(in the rows, 128 means zero)
Rows swapped in pairs by one turn or mirror: which row each one swaps with:
The rows were stretched afterwards, more along some directions than others.
Q_498: [122 158 121 126 134 129 113 129 101 104 117 111 145  97 108 154 151 100
 156 122]
Q_80: [148 124 111 136 130 125 117 159 148 104 118  85 129 150 125 123 136 127
 129 112]
Q_279: [155 121 115 121 128 128 139 149 161 104 133 126 133 114 121 141 118 111
 142  95]
Q_608: [140 141 124 114 121 113 146 140 150  97 127  89 103 133 144 128 133 131
 166 114]
Q_175: [138 151  95 103 121 134 117 147 114 104 123 102 159 126 114 129 133 121
 187 116]
Q_705: [117 112 100 150 154 121 117 133 141 106 120  73 118 128 115 154 137 125
 116 132]
Q_137: [104 137 124 114 125 144 115 136 104 103 108 119 149 125 117 133 147 113
 147 109]
Q_348: [113 114 119 129 148 134 110 123 131 105 137 101 116  98 102 158 132 115
 162 119]
Q_549: [150 113 111 115 109 121 133 143 156 118 169 107 143 158 137 135 125 127
 172  92]
Q_247: [133 137  95 102 127 127 136 132 124 130 135 113 147 145 130 132 143 126
 177 117]
Q_880: [157 134 121 128 114 124 140 151 131 104 118  78 124 146 131 122 138 143
 154 116]
Q_368: [111 138 119 110 130 137 114 147 106 107 113 129 148 118 110 139 166 110
 145 111]
Q_460: [145 132 106 115 126 104 125 145 139 128 169 106 117 114 118 138 153 107
 183 106]
Q_305: [157 150  99  90 127 130 115 142 115 115 121 140 187 133 127 144 156 118
 179 113]
Q_56: [128 121 104 120 135  95 113 148 141 126 164  99 120 120 118 148 165 119
 152 114]
Q_686: [121 111 121 140 116 140 109 126 122  87 132  99 144 135 128 149 126 131
 144 116]
Q_783: [159 133 117 129 116 120 137 147 133 103 117  78 127 147 139 125 135 141
 154 110]
Q_796: [143 119 119 104 145 104 137 132 149 114 130 103 153 139 140 169 139 129
 145 100]
Q_414: [144 115 122 100 146 110 142 131 151 115 134 111 153 141 132 169 137 133
 147 105]
Q_432: [115  98 127 125 142 132 131 116 152 101 129 100 131 135 124 152 100 121
 140  92]
Q_489: [153 146 119 127 121 124 134 143 145 120 149  93 122 101 119 141 124 111
 181 110]
Q_587: [145 122 102 133 136 124 110 156 150 110 124  85 131 144 122 125 136 118
 133 116]
Q_225: [131 111 118 107 116 117 132 136 159 117 161 116 141 141 142 148 128 121
 158  99]
Q_898: [124 111 120 135 117 143 113 126 119  86 129 112 147 139 125 148 132 131
 146 118]
Q_689: [158 125 114 126 124 136 137 154 152 107 136 123 134 123 116 134 122 108
 148  94]
Q_185: [115 116 123 119 121 152 124 124 124 100 118 120 143 136 117 127 115 121
 152  99]
Q_741: [118 115 116 131 127 123 105 138 125  97 138 103 145 133 122 159 158 134
 135 119]
Q_877: [146 114 122 142 108 152 129 123 134  81 132 102 135 123 129 143  92 116
 169 103]
Q_346: [138 145 125 107 122 121 141 138 155  96 128  98 120 135 138 123 128 144
 170 112]
Q_967: [146 156  95 104 122 136 115 137 105 109 120 124 172 124 119 135 144 113
 193 122]
Q_14: [153 133 115 152 123 134 118 121 115 110 153 110 117 113 119 138 137 123
 174 127]
Q_404: [137 136 124 114 127 112 144 141 152  99 134  89  99 131 138 125 140 133
 164 115]
Q_481: [141 134 130 126 140 134 133 108 128  75 112 102 146 128 132 170 111 129
 165 115]
Q_883: [128 117 102 142 149 125 114 133 155 115 132  99 115 129 124 136 131 118
 132 135]
Q_315: [134 136 123 109 125 110 143 146 143  94 127  83 107 137 140 130 141 130
 165 108]
Q_699: [113 143 114 105 132 132 116 148 106 110 114 133 144 119 112 136 175 108
 153 111]
Q_900: [136 114 118 112 114 119 136 140 158 114 156 115 142 147 140 144 130 120
 153 101]
Q_402: [136 130  97 139 132 119 118 145 136  99 128  62 130 125 116 141 119 115
 157 116]
Q_536: [115 128 106 114 144 126 125 112 127 128 138 128 130 126 137 148 148 130
 158 137]
Q_287: [156 138 131 127 136 129 142 113 130  79 120 108 145 128 142 170 116 133
 163 116]
Q_516: [167 130 112 139 125 138 137 150 147 101 132 117 131 126 117 133 120 109
 150 100]
Q_554: [154 147 106  83 129 123 122 148 122 113 120 143 187 137 128 150 161 122
 171 104]
Q_16: [156 122 108 123 123 139 138 135 148 112 149 127 100 117 113 113 116 111
 177 105]
Q_214: [129 127 121 116 130 120 132 144 153 107 124 115 140 109 122 150 133 113
 129 101]
Q_55: [104 113 108 130 161 124 112 125 151 117 135 100 121 125 121 154 133 125
 125 135]
Q_345: [101 118 128 116 131 119 122 126 143 109 138 112 129 111 140 163 140 108
 141 113]
Q_619: [140 148 125 114 113 120 140 143 131 106 114 108 136 111 135 136 142 129
 151 109]
Q_841: [149 139 127 122 137 133 135 111 124  76 119 104 154 127 129 167 113 127
 175 111]
Q_899: [159 132 110 136 111 132 123 126 118 121 162 114 136 140 129 128 132 133
 184 117]
Q_12: [103 118 106 128 159 121 113 116 147 115 138 108 121 118 125 156 137 120
 137 137]
Q_502: [118 128 127 115 148 127 119 118 140  73 114  93 154 128 119 169 113 132
 157 107]
Q_327: [142 150  96 121 117 136 121 136 116 100 127  96 144 126 120 123 124 118
 190 121]

Q_368 is swapped with Q_689
Q_16 is swapped with Q_498
Q_489 is swapped with Q_348
Q_225 is swapped with Q_686

Rows swapped in pairs by one turn or mirror: which row each one swaps with:
The rows were stretched afterwards, more along some directions than others.
Q_863: [130 131 116 145 133 146 148 135 123 150 157 121  93 123 137 139]
Q_357: [117 121 135 125 126 134 150 141 151 105 104 123 129 125 126 118]
Q_670: [128 128 124 114 124 131 123 131 125 108 121 122 115 128 135 131]
Q_747: [135 126 133 114 122 141 132 109 127 111 119 126 135 141 130 134]
Q_167: [134 148 134 139 129 151 140 113 113 149 145 131 128 150 125 133]
Q_76: [120 143 137 127 134 132 128  99 127 127 127 130 139 135 129 132]
Q_420: [129 153 129 119 130 136 145 122 124 130 129 131 118 117 127 141]
Q_343: [138 140 120 129 114 125 135 114 127 132 131 143 111 134 119 144]
Q_726: [134 135 138 143 125 155 168 129 129 148 141 133 114 137 116 115]
Q_219: [124 120 138 124 123 132 157 128 144 103 106 123 130 127 128 103]
Q_711: [130 145 125 148 132 143 138 117 117 154 143 138 118 138 115 158]
Q_548: [142 133 130 136 133 143 141 109 146 114 117 146 137 131 105 123]
Q_289: [137 139 125 112 110 137 139 113 126 114 112 134 146 137 110 116]
Q_923: [124 144 138 130 138 142 128 122 121 123 135 121 128 129 109 136]
Q_8: [129 107 133 141 128 150 142 138 120 130 137 124 134 133 124 121]
Q_707: [140 137 131 133 127 150 162 135 132 136 126 132 114 145 119 135]
Q_593: [132 126 135 146 136 146 153 115 131 146 140 139 118 137 111 125]
Q_851: [122 151 117 122 118 128 131 118 115 147 139 126 124 121 111 142]
Q_254: [129 122 138 132 131 143 149 118 149 115 119 143 141 130 123 127]
Q_129: [118 146 131 134 126 117 130 104 139 124 132 132 127 120 106 145]
Q_231: [122 136 108 129 122 117 125 110 116 140 151 135 103 111 124 153]
Q_239: [134 119 125 126 110 144 154 136 144 125 122 109 118 136 135 127]
Q_207: [126 106 124 136 121 141 142 139 139 123 126 112 126 131 126 113]
Q_533: [135 122 123 139 128 137 144 128 121 127 145 112 102 128 136 119]
Q_259: [119 113 136 122 119 145 154 147 138 117 123 105 123 124 131 101]
Q_351: [138 136 117 110 110 134 155 137 146 112 118 114 106 120 123 124]
Q_873: [121 122 134 119 115 121 134 123 128 111 117 108 132 122 139 126]
Q_60: [118 138 117 130 136 133 132 115 116 134 143 134 134 126 127 127]
Q_105: [132 126 132 125 125 150 158 147 119 123 122 119 120 128 118 106]
Q_385: [116 109 128 129 132 132 141 143 134 114 125 106 113 128 142 123]
Q_769: [137 132 128 148 137 153 153 123 137 144 139 142 118 136 116 128]
Q_626: [135 136 121 131 118 134 128 115 108 142 145 119 123 137 124 135]
Q_957: [124 138 121 127 133 128 126 107 117 120 135 139 130 122 123 120]
Q_807: [116 147 114 115 113 123 132 126 133 132 132 118 120 117 127 136]
Q_996: [133 125 141 148 134 156 154 139 119 135 129 132 126 145 115 120]
Q_605: [119 109 131 125 127 139 143 135 138 121 123 113 124 126 120 113]
Q_437: [128 112 119 140 129 130 126 124 131 116 131 123 128 118 114 118]
Q_278: [135 136 133 118 119 149 146 115 126 121 116 131 158 153 117 118]
Q_624: [124 151 118 110 126 121 129 108 140 118 126 129 122 116 130 140]
Q_525: [112 129 126 127 132 128 126 122 139 118 120 118 127 123 134 147]

Q_231 is swapped with Q_747
Q_207 is swapped with Q_769
Q_129 is swapped with Q_923

